Rotation paths and how fast each direction turns (deg/step)
Each turn is a multiple of 5 degrees from 10 to 175, or 0.
Each row of a path follows its step; steps can be skipped.
Path 1:
step 1: +1.02 +0.37 +1.59 +2.42 -0.32 -0.49 -2.40 -2.05 -0.98 +1.59 -1.26 -2.22 -4.16 +0.12 -2.86 -1.18 -0.93 -1.56 +3.10 +0.74 -2.15 -0.39 -0.32 -1.63 +1.32 -1.38 +1.41 -1.97 -1.58 -0.17 +0.59 +2.57 +1.26 -1.79 +2.65 -1.56 +0.32 +0.37 -0.61 +2.15 +2.02 -2.31 +0.47 -3.43
step 3: -0.40 +0.56 +0.94 +1.95 +3.66 +0.71 +2.71 +3.12 -1.53 -0.76 -0.98 +0.85 -3.46 +1.39 -2.29 -0.24 +0.47 +2.71 -0.73 +2.32 +1.68 +0.66 +0.22 -3.15 +0.43 +1.48 -0.17 -1.39 -3.41 -2.48 -0.27 +1.85 +2.13 +1.26 +0.54 -1.04 +1.94 -0.05 -0.43 +2.33 +1.32 +1.38 -1.56 -0.53
step 6: -1.91 -1.43 +1.96 +0.97 +1.69 -0.58 -4.57 -2.75 +0.30 -1.08 +0.73 -1.85 -3.11 -0.51 -2.32 +1.76 +0.72 +0.99 -2.50 +2.69 -0.47 -0.43 +1.23 +2.43 +3.82 -1.23 +1.35 +0.60 +0.47 -0.11 +1.79 -2.91 +1.72 -0.82 +1.63 +2.41 +0.77 -0.02 -1.98 -1.30 -0.01 -0.10 +0.40 -1.37
step 10: +1.33 +2.00 -0.98 +1.67 +1.66 +1.24 -1.03 +1.30 +0.00 -1.60 +0.40 -2.65 -1.34 -0.34 +1.25 +1.30 +0.05 -4.17 -0.51 -1.14 -0.59 +3.01 +0.19 +0.25 +1.57 -3.54 +0.75 -0.56 +0.70 +2.61 -0.68 -0.91 -0.99 -1.80 -0.13 +2.03 +3.24 +1.33 -3.63 +3.04 +0.26 +0.15 +1.59 -2.60
step 12: -0.33 -0.25 +0.17 +3.90 +0.61 -0.74 +0.43 -0.89 +1.31 +0.51 -0.43 -0.99 -0.67 +2.79 +0.36 -0.07 -0.34 -2.09 -3.91 -0.25 +1.65 +0.74 -0.32 -1.74 +2.94 +1.31 -1.45 -4.49 -3.38 +2.99 -0.60 +2.08 +1.34 -0.20 +0.56 -1.14 +1.66 -1.02 +0.32 -0.51 -0.19 -2.64 +2.28 -2.03
step 16: -3.01 +0.26 -1.53 +1.38 +0.43 -1.31 +0.53 +1.09 -0.75 -2.39 -4.33 +1.14 +0.25 +0.40 +0.06 +2.69 +2.88 +1.61 +0.32 -1.58 +3.35 -1.29 +0.88 -1.44 +1.76 +1.67 +2.60 -0.14 +0.01 +0.94 -1.56 -2.11 -1.46 +0.82 +1.12 -0.46 +2.85 -0.24 -0.97 -1.27 +3.38 -2.17 +2.24 -0.83
step 19: -0.79 -2.21 -0.41 +0.32 +2.14 +1.03 +0.51 +1.44 -2.93 +0.37 -1.16 -3.25 -0.94 -1.16 -4.09 +2.04 +0.59 -0.77 +0.55 +1.06 -0.70 +0.03 +1.55 -0.77 -1.26 -1.67 -0.10 +0.48 -2.67 -2.43 -1.95 +1.09 +2.30 -1.43 +2.98 -0.14 +0.32 +2.60 -1.56 +4.01 -0.24 +1.63 -0.25 -1.76
step 21: -0.68 +2.54 -2.31 +0.16 +2.18 +0.53 +2.86 -1.23 -0.65 +0.88 -1.37 +0.42 -3.83 +2.01 -1.09 +1.68 +1.00 +0.04 +1.02 -1.41 -0.71 +0.26 -0.38 -1.68 +2.59 -1.04 -0.42 -1.41 -1.94 -1.63 +1.52 -0.86 -2.03 +0.59 -0.71 -2.03 +3.97 -0.36 -0.26 +4.65 -0.78 -0.03 +3.15 +0.04
step 22: +0.21 +1.43 +0.34 +1.33 +4.70 -1.94 -3.03 -0.20 +0.31 -0.66 -2.79 -0.54 -2.82 +0.62 -1.12 +0.67 -2.00 +3.06 +0.13 +3.12 -2.20 +0.02 -2.95 +2.50 +2.23 -0.71 +3.19 -1.22 +0.63 +1.46 +0.44 +0.07 +1.27 +1.46 -0.25 -1.62 -1.25 +0.20 -0.90 -1.33 +1.46 -1.76 -0.77 +0.48
step 27: -1.78 -2.09 +0.70 -4.71 +3.19 +0.40 -0.11 +0.08 +1.14 +0.02 -2.86 +1.42 -0.67 -1.13 -3.50 +3.40 +0.41 -1.43 -0.09 +0.67 -1.58 -3.14 -0.03 +1.05 +2.48 +0.52 +0.85 +0.29 +1.00 +2.28 -1.15 -1.01 -1.00 -1.42 +3.44 -0.54 +0.70 -0.66 -1.97 +0.12 +1.23 -1.82 -0.23 +0.34
Speeds:
+0.73 +0.16 +1.08 +0.23 +0.00 -0.70 -0.13 -0.59 +0.07 +0.62 -0.72 -0.68 -0.08 +0.45 -0.58 -0.48 +0.77 -0.14 -0.41 -0.93 -0.06 -0.03 -0.04 +0.67 +0.82 +0.57 +1.03 +0.07 +0.34 +0.20 +0.45 -0.37 -1.06 -0.33 +0.32 -0.28 +0.35 -0.55 +0.32 +0.18 +0.28 +0.17 +0.08 +0.38 -> 70
-0.55 -0.11 -0.50 +0.00 -0.46 +0.83 +0.63 -0.02 -0.11 -0.24 -0.06 -0.19 -0.65 -0.74 +0.35 -0.42 +0.46 +0.25 +0.66 -0.36 +1.19 +0.59 +0.12 +0.69 +0.53 -1.45 +0.69 +0.48 +0.78 +0.32 +0.41 +0.06 +0.36 -0.61 +0.20 -0.49 +0.12 -0.32 +0.26 +0.18 -0.39 -0.08 +0.47 +0.04 -> 70
-1.13 +0.02 -0.68 +0.58 -0.62 -0.81 +0.81 +0.81 -0.23 +0.56 -0.10 +0.24 +0.33 +1.04 -0.16 -0.03 +0.85 +0.00 -0.35 +0.16 +0.50 +0.34 -0.35 -0.76 -0.29 +0.84 +0.06 -0.40 +0.12 +0.03 +1.15 -0.18 +0.36 -0.03 -0.44 -0.40 +0.06 +0.10 +0.34 -0.19 -0.53 -0.23 +0.44 +0.40 -> 85
-0.52 -0.27 +0.24 +0.59 -0.51 +0.29 +0.19 +0.74 +0.16 +0.09 -0.31 -0.34 -1.12 +0.09 +0.01 -0.85 +0.00 -0.23 +1.42 +0.16 -0.35 -0.51 +0.13 -0.06 -0.31 +0.27 -0.55 -0.10 -0.09 +0.03 +0.26 +0.14 -0.77 +1.10 +0.59 -0.56 -0.72 -0.47 -0.24 +0.32 +0.13 +0.81 -0.77 +0.25 -> 175
+0.25 -0.40 +0.06 +0.92 +0.42 -0.08 -0.90 +0.05 +0.04 +0.25 +0.68 -0.26 -0.63 -0.39 -0.46 -0.56 +0.51 -0.62 -0.45 +0.09 -0.14 +0.16 +0.39 -0.26 -0.74 -1.13 -0.08 -0.96 -0.27 -0.35 +0.54 +0.44 -0.02 +0.08 -0.17 +0.14 +0.90 +0.96 +0.63 +0.24 +0.26 +0.78 +0.67 +0.25 -> 160
+0.52 +0.25 -0.62 +0.45 +0.04 -0.32 +0.08 +0.20 -0.17 +1.15 +0.71 -0.18 -0.15 +0.22 +0.35 +0.31 +0.22 +0.58 +0.59 -0.12 -0.84 +0.25 -0.92 +0.64 -0.30 -0.28 +0.24 -0.21 -1.14 +1.17 -0.68 -0.14 +0.22 -0.55 -0.59 -0.61 -0.13 -0.41 -0.09 +0.78 -0.10 +0.36 +0.18 -0.48 -> 35
